In the rows, 128 means zero.
The rows of D fall into 3 groups, which share some directions, and each row is roughly a mix of its group's hidden directions.
D (128 x 12):
[[119 141 146 151 138  89 129  99  98  78 135 156]
 [129  91 154 134 139 134 115 137 197 106 124 118]
 [169 173 132 112 145 145 110 126 132  96 170 142]
 [121 126 139 120 161 141  92 177 130 137 117 178]
 [ 82 109 127 122  98  90  96  99 142 149 151 127]
 [115 113 151 127  93 150  97 132 106 142 142  70]
 [162 150 147 122 136 116  88 121 120 118 178 165]
 [148 126 136 121 158 163 147 122 177  87 100 130]
 [159 159 154 152 132 122 114 155 174  99 144 151]
 [125 154 134 134 159 113 132  66 115 160 119 154]
 [139 132  81  90  89 168 133 107 135 118 118 145]
 [142 126  93 143 102 132 143 144 123  79 105 173]
 [ 94  96 136 148 145  99  92 136 120  81 144 140]
 [137 118 154 135 202 131  99 108 131 122 134 114]
 [165 125 106 119 105 119 179 148 153 157 112 103]
 [125 146 117 108 131 188 118 120 129 122 125  72]
 [124 124 121 119 191 168 105 157 137 142 108 118]
 [138  69 128 157 148 146  86 152 140 116 126 120]
 [ 98 109 128  86 162 133  84 160 109 146 134 128]
 [177 130 159 149 100  98 123  87 138 136 139 149]
 [138 102 131  59 140 151 126 112 163 126 124 137]
 [118 157 166 154 128 159 140 153 145 102 135  83]
 [132 181 148 144 143 132 150  90 117 133 137 172]
 [106  88 123 107 112  97 124  94 154 125  85 107]
 [142 142  82 131 112 139 167 108 110 126 145  79]
 [145  69 146 151 137 124 109 140 154 111 126  88]
 [121 144 126 134 147 109  95 176 119 170 143  92]
 [118 104  95 112  91 124 151  90 175 114 128 136]
 [148 124 107 151 114 103 160  69 128 114 122  97]
 [186 160 124 142 101 139 157 138 153 115 102 133]
 [106 121 130 113 118 109 160  76 169 129  93 124]
 [146 144 103 109 120 122 168  82  91 135 100 113]
 [139 122  87 127  95  96 127 137 188 117 134 120]
 [103 102  94 118 103 111 122  95 183 122 140 130]
 [122  90 108 109 144 129 127  72 163 115 118 157]
 [133 154  92 144 173 157 129 153  83 136 121 133]
 [ 99  89  82  91 114 128 115 110 138 133 107 102]
 [ 92 153 102  95 129 110 120 102 165 125  86 129]
 [131 131  98 110 127 121 101 178 136 157 135  79]
 [105 150 110 139 118 124 166 136  91  84 160 147]
 [108 110 140 157  92  88 121 142  93 110 156 153]
 [113 142 122 126 104 118 149 124 158 108  71 169]
 [101 180 177 138 150 146 118 104 131 131 140 146]
 [137 125 113 123 136 157 159  78 161 158 122 161]
 [168 165 126 131 115 137 163  82 144 121  96 128]
 [143 158 136 118  97 121 130 185 134 155 121  90]
 [116 141 101 121 128 106 158 163 149  95 174 151]
 [ 81 149 112 140  86 123 122 167 122 141 121 162]
 [136 169 158 156 126 129 143 150 157  93 153 161]
 [146 122  92 143 140 120 135  90 107 135 160  76]
 [122 143 177 132 121 172 112 150  86 155 129 125]
 [136  87 153 109 119 153 143  97 177 102 141 128]
 [181 144 149 127 133 150 168 153  99 115 104 128]
 [134  96 122 135 180  90  98  94 124 133 121 109]
 [162 148 147 104 163 145 146 128  85 132  88 136]
 [131 116 124 113 162 130 135  53 129 121 115 106]
 [125  77 116 136 104  93 136 127 119  75 116 140]
 [137 148 132 109 129 177 104  99 120 110 142  77]
 [136 118 144  67 119  81 114 121 124 151 127 151]
 [183 134 101  93 107 169 123 124 117 138 112 112]
 [163 132 135 126 171  89 108  98 110 131 112  92]
 [ 81 131  96  98 133 141 143 184 128 136 122 117]
 [103 110 159 144 148 115 123  94 109 178 100 108]
 [ 63 132 125 115 131 115 143 132 163 147 128  90]
 [167 144 144 150 152 133 109 121 102  74 105 140]
 [108 112 139 156 150  95  72 125 150 135 156 116]
 [138 141 129  70  92  92 142 104 118 130 106 144]
 [109 143 181 139  92 122 148 139  88 146 104 134]
 [ 98 125  97 114 136 180  98  99 107 148 113 143]
 [128 134  99 146  69 118 151 144 104 142 162 109]
 [132 151 129 141 148 142  91 139 177 104 160 161]
 [134 109 127 138 140 148 105 127 186 170 129 162]
 [154 115 151  98  86 147 178 107 122 121 136 109]
 [114  99 111 163  97  98 141 119 127 135 123 184]
 [189 145 131 129 124 155 142 159  88 129 139 113]
 [117 129 125 106 122 116  54 129 155 144 107 114]
 [133 179 107  82 116 141 127 150 116 141 132 167]
 [ 92 105  87 101 131 120 103  91 165 128 116 125]
 [127  81  88 118 138 148 112 114 173 101 138 143]
 [111 160 126 106 135 105 143 115  96  68 148 131]
 [ 91  99  86 118 138 126 146 137 138 176 135 102]
 [128 117 114 138  69  97 151 157 143 130 152 156]
 [111 139 161 145 148 108  77 173 123 145 126 145]
 [174  95 104 126 128 137 133 156  87  98 138 106]
 [ 95 115 167 108  99 171 129 147 137 128 167 121]
 [149 142 128 138 136 187 105 114 115  95 113  92]
 [156 121 133 172  74 148 141 110 145 130 122  99]
 [104 165 186 139 117 147 155 133 161 127 128 136]
 [135 167 128 130 104 145 123 184  91 114 156 127]
 [ 69 154 112 154 165 151 103 131 135 123 127 117]
 [ 92 127 136  89 119 134 135 118 109 128 119  63]
 [166 118 101 125 147 110 122 161 104 158 133  81]
 [ 92  92 134 134 167  98 109 158 126 122 165 137]
 [127 132  87 113 176 113 111  82 107 144 115 119]
 [164 141 136 147 137 159 109  72 138 159 116 141]
 [145 129 122  92 145 147 150  92 117 113 113  72]
 [165 132 119  83 148 126 124 131 155 128 142  73]
 [ 85 122 139  87 115 100 120 126 117 149 174 108]
 [101 120 135 148 174 103 135 187 119 132 122 139]
 [111 162 133 127 128 177 165 145 125 106  88 142]
 [110 151 194 116 123 144 117 156 119 132 136  93]
 [ 89 119 141 117 109 103 116 146 118 141 190 110]
 [111 138  80 125  90 141 129 160 105 129 152 165]
 [102 146  94  91 130 107 162 106 136 139 127 173]
 [135 140 163 122 170 162  98  91 118 160 123 121]
 [141 126  84 107 106 125 169  77 131 121 120 107]
 [175 103 147 165 144 104 130 134 140 106  89 144]
 [111 130 144 150 180  89 160 137 121 133  91 137]
 [132 132  92 152  95 173 148 113 126  95  96 118]
 [131 156  91 111 174 148 111 124 147 115 165 102]
 [105 151 164 106 109 147 135 132 118 134 149  68]
 [119 106 147 128 130 139 108  72 143  93 111 167]
 [128 113 112 112 142 153 114  84 168 169 157 132]
 [115 121  92  67 108 147 143 124 140 138 114 163]
 [100  90 126 124 119 120  60 154 130 117 125 128]
 [127 167 185 133 134 146  83 126 134 107 129 141]
 [ 79 147  83 132  86 100 119 128 126 149 130 132]
 [132 140 113 162  91 154 142 105 152 177 141 147]
 [147 148  92 110  84 139 174 156 138 144 126 120]
 [ 83 134  97 139 111 152 169 110 117 114 104  98]
 [155 115 146 124  97 118 125 127 165 122 179  88]
 [183 141 134 146 146 113 150 130 147  99  82 131]
 [179 127 124 146 131 145 169 136  84 121 111 153]
 [117 131 128 135 148 112 111  97 178 109 135  75]
 [165 104 137 113  92 160 179 123 130 113 148 121]
 [127 145 154 125 120 123 138  72 136 178 140  99]
 [117  97 173 136 139 101  78 124 142 139 160 124]
 [120 124 164 117 168 116 104 109 126 121 173  88]]

Here is one row from each group, named. Which group is each of the other rows in?
[110 121 173 141 144 126  87 168 129 135 127 168]
R
[126 119 113 112  74 125 137  67 136 148 128 139]
N
[ 73 104 102 118 157 131 133 110  93 119 146 104]
P

[157 133 130 132 122 144 124 207 127 130 142 143]
R
[117 138 121  98  87 182 104 134 148 100 129 145]
P
[ 85 121 118 117 120 103 139 111 191 109 115 116]
P
[161 106 102 122 128 163 141 111 182 123 131 158]
P
[121  99 134 118 126 129 110  74 139 186 119 131]
N
[100 113 117 127 166 137 101  88 129 161 155 159]
N
[112 125 118 122 137  75 153 120 135  96 162 169]
N
[130 108 126 128  82 126 131 155 165 172 162 114]
N
[113 148  66 132 103 125 153 114  88 146 125 131]
R
[104 161 144  75 150 118 118  97 104 145 149 117]
N
[134 160 152 127  83 128 164 108 151 107 106 160]
P
